128 stands for zero in the data rows.
Some points, one per row:
[107 122 171 135 172 153 152 149 123 162  52 171 122  82  34 173 128 162
  63 115 177 120 191 116]
[141 116  60  90  85 137 180  96 155 184 222 166 179 117 186  76 168  75
 150 135 147 204  82 105]
[162 105  82 137 125 117 137  54 206 141 189  79 108 148 188 131 152  57
 139 119 149  98  45 131]
[137  20 180 126 193 110 130  85 177 183 117 117 133 104 134 111 111  85
 168 194 165  95 147 125]
[123 182 156 130 104 139  59 203  94 133 168  73   0 161 136  83  74 170
  39  24 100  48 161 168]
[ 96  68  91 155 152 109 165  49 129 202  86 177 165  77 118 114 115  86
 130 127 118 104 150 124]
[138 162 101 182  78 168 130 104 154 184 179  99  79 184 185 109  85 187
 132 124 136 163 169  97]
[ 85 137 145 172 140  79 122 160  72  52 132 154  47  99  98 144 155 226
  94 104 153 109 178 116]
[158 210  96 110 106 131  72 188 106 127 155  58   0 134  71 121  77 161
  23 110  75  55 149 148]
[196 110  99  66 122 149 150 138 193 129 158 156 190 124 164  45 148 140
 196 120  98 129  92 110]
[175 117  61  30 113  99  41  43 159 249 145 134 164 187 176  79 129 139
 179 181  48 134 113 167]
[ 77 181 140 158 133 154 143 125  66 123 114 150  98 132  91 190 121 110
 118 139 160 158 190 152]
[ 31 171 132 117 155 105 111 186  79 112  81 164 119 138  25 199 136 128
  41 140  99 114 238 152]
[ 64 236 108 104 101 154 114 174  74  63  58 191 144 131  60 194 109 138
  41 192 162 103 181 185]
[151 111  80 112 134 157 150 160 177 138 151 150 189 125 186  91 131  79
 169 110 129 161  88  89]
[167 149 183  86 140 145  89 128  92 109  74  86 151 156 101 147 127 139
 137 197 130  96 157 140]
[146 141 112 134 149 146 203 126 129  75 114 129 211  53 136 138 110 116
 147 149 202 119 109  92]
Then 24 other points, each followed by its number:
[145 125 106 109 198 160  63 105 202 106 120 116 150 153 150 122 101  92
 174 122  78 127  77  48] 0
[145 157  82  83 147 124 157 112 149 205  82 166  98 124 144 109 127 114
  87  87 143 100 112 160] 1
[165 104  84 103 147 136 151 167 179 139 154 149 135 154 168 140 156 102
 125 149 177 162 108 147] 2
[129 129 162 171 125 138 114 145 145 140 161 138 154  92 149 138 135  90
 199 120 142 166 115 150] 3
[203  55 124 118 123 165 192 141 155 107  85  81 228 131 114  94 150 151
 120 124 143 170 120  60] 4
[143 151 136 159 115 117 129 119 127 133 125 120 111 126 159 164 128 108
 113 154 160 156 106 114] 5
[130 105 102 163  88 144 177 211 132  56 180  89   0 213  89 127  57 185
  98  80 132  60 163 138] 6
[ 77  84 116 150 134 102 180 134 118 105 177 107  84 100 127 110  76 174
 130  52 118  67 181 107] 7
[ 73 187 139 109 153 195 255 137  90 193  91 146 170 106  63 126  39  72
 150 150 139 133 139  86] 8
[100 247 162 131 116 161  84 179 122  62 145 159  85  92  76 149  79 196
 124  42 122  87 202 185] 9
[133 134  92 180 155  68 168 165 172 109 157  77  56 137 187  98  78 110
  81  77 128  76 123 158] 10
[129 138 177 109  79 139  59 115  25 125  54 136 171 165  89 190 201 181
 150 120  31  99 168 130] 11
[154 155 144 151  94 142 146  95  96 137  20 109 130 108  78 101 201 154
 166  63 221 104 204 151] 12
[117 105 129 155  66 121 148 170  83 152 147  94  37  77  77  85  50 184
  26  77  97  37 212 154] 13
[160 237 163  90 160 177 101 216  93  58 116 103  32 111  79 106  29 115
  75  47 103  72 126 183] 14
[ 79  50 165 106 118 112  75 156  84 122 134 119  91 177 137 120 115 134
 180 186  61 126 152 124] 15
[ 94  92 126 131 128  69 154 130  94  89 186 161 201 127  80 158 163 110
 160  96  93 170 174 121] 16
[ 83 153 126 172 129 150 178 140  63 204  26 140 157  80  40 165 102 189
 108 186 187 107 124 134] 17
[ 43 228 142 110 168 170 106 151  96  22  54 133 132 170  65 213 179 169
  77 158 139 132 188 139] 18
[137  67 125  65 103  91  96 117 166 178  91 153 195 163 182 124 125  75
 175 162 127 117  59 155] 19
[ 95 106 130  83 141 125 133 180 171 111 247  93 142 145 176  95 116 117
 184  91 116 124  51  19] 20
[ 89 151 211 123 118 135 103 178  85 102 149  82  34  83  71 124  99 166
 120  49 139  50 167 180] 21
[117  90 134  95 111  68 164 140 112 114 127 181 109 117 106 151 168 141
 125 178 155 186 121 115] 22
[175 231 110 130 189 181 144 134 126  67  29  44 168 154  82 177 142 195
 102 125 191 101 194  68] 23
Which two of these numbered points are nearest to each point below, looking only along the 7 directions in which the first points spread most? Their numbers follow each, nearest first.
[154 160  87 197  96 135  94 150 158  92 197 138  25 158 179  90  44  52
  87 138 155 141  30 182] > 10 5
[146  41 129  54  87 175  48  63 188 171 144 147 240 183 211 152 170 104
 206 199  75 133 121  87] > 19 0
[110 108 144 114  68 127  76 148  67 151  90  65  85 203 135 100 131 159
  85 141 123 109 161  97] > 15 11
[ 91 174 168 165 137  99 135 204  81  68 181 145  45  79  69 127 139 196
  53  66 120 106 181 167] > 9 21
[235 147  74 111 101 155  79 149 154 105 151 115  75 196 215 134  71 158
  68 160  48 107 188 172] > 15 0
[ 89 163 179 153 204 152 163 109 104 124 112 114 120  91  85 121 154 158
 111 114 138 151 167 134] > 12 22
[127 201  97 116 112 112 168 161 193 144 131 126 176  76 148 141 156  98
 129 139 163 151  54 143] > 2 3
[207 127 138 127 109 105 134 107 133 161 158 143 107 183 200  82 157 151
 154 122  94 100 124 123] > 0 15
[ 86 117 142 172  62 135 142 230 146  55 193 104  55 165  89 123 179 197
 174  67 249  33  75 169] > 6 10
[121 234 161 194 128 142  59 179 105  67  99 206 144  39 131 168 134 155
 114 175 112 184 170 196] > 18 23
[ 93  63 111 147 135 149 147  89 159 144 129 102 229  95 101 123 107 154
 158 149 131 133 117  93] > 3 22
[151 116  61 149 108 108 161  98 171 125  91 116 255 170 134 140 135 135
 181 161 157 119  75 130] > 2 3
[152 120  14 101 109 133 163 103 157 134 146  71 144 162 196 109 111 149
  95 139 113  63  56 103] > 0 2
[104 112  90 135  76 128 148 144 132 145 117 148 172 176 181 144 136 159
 171 130  88 156  81 186] > 2 3
[163  34 134 147  64  55 186  53 175 176 176 161 138  98 226  33 101 103
 232  90 134 149  29 130] > 20 0
[ 92  58 128 108 177 140 180  91 186 133 175 126 111 114 126 122 184 203
 115  66 134 139 173  50] > 7 3
[ 74  74 104 152 130  83 131 134 127 145 122 172 122  63  92 142 146  85
 124 217 176 223  65 173] > 8 22
[119 143 192 122 148 156  79 175  81 133 118 184 200 190  82 156 117 122
 109 137  78 129 135 131] > 11 22
[105 140 113 127 178  90 144 153 149 123  75 159 182  71 149 155 170  97
 108 111 150 133 111 127] > 8 16
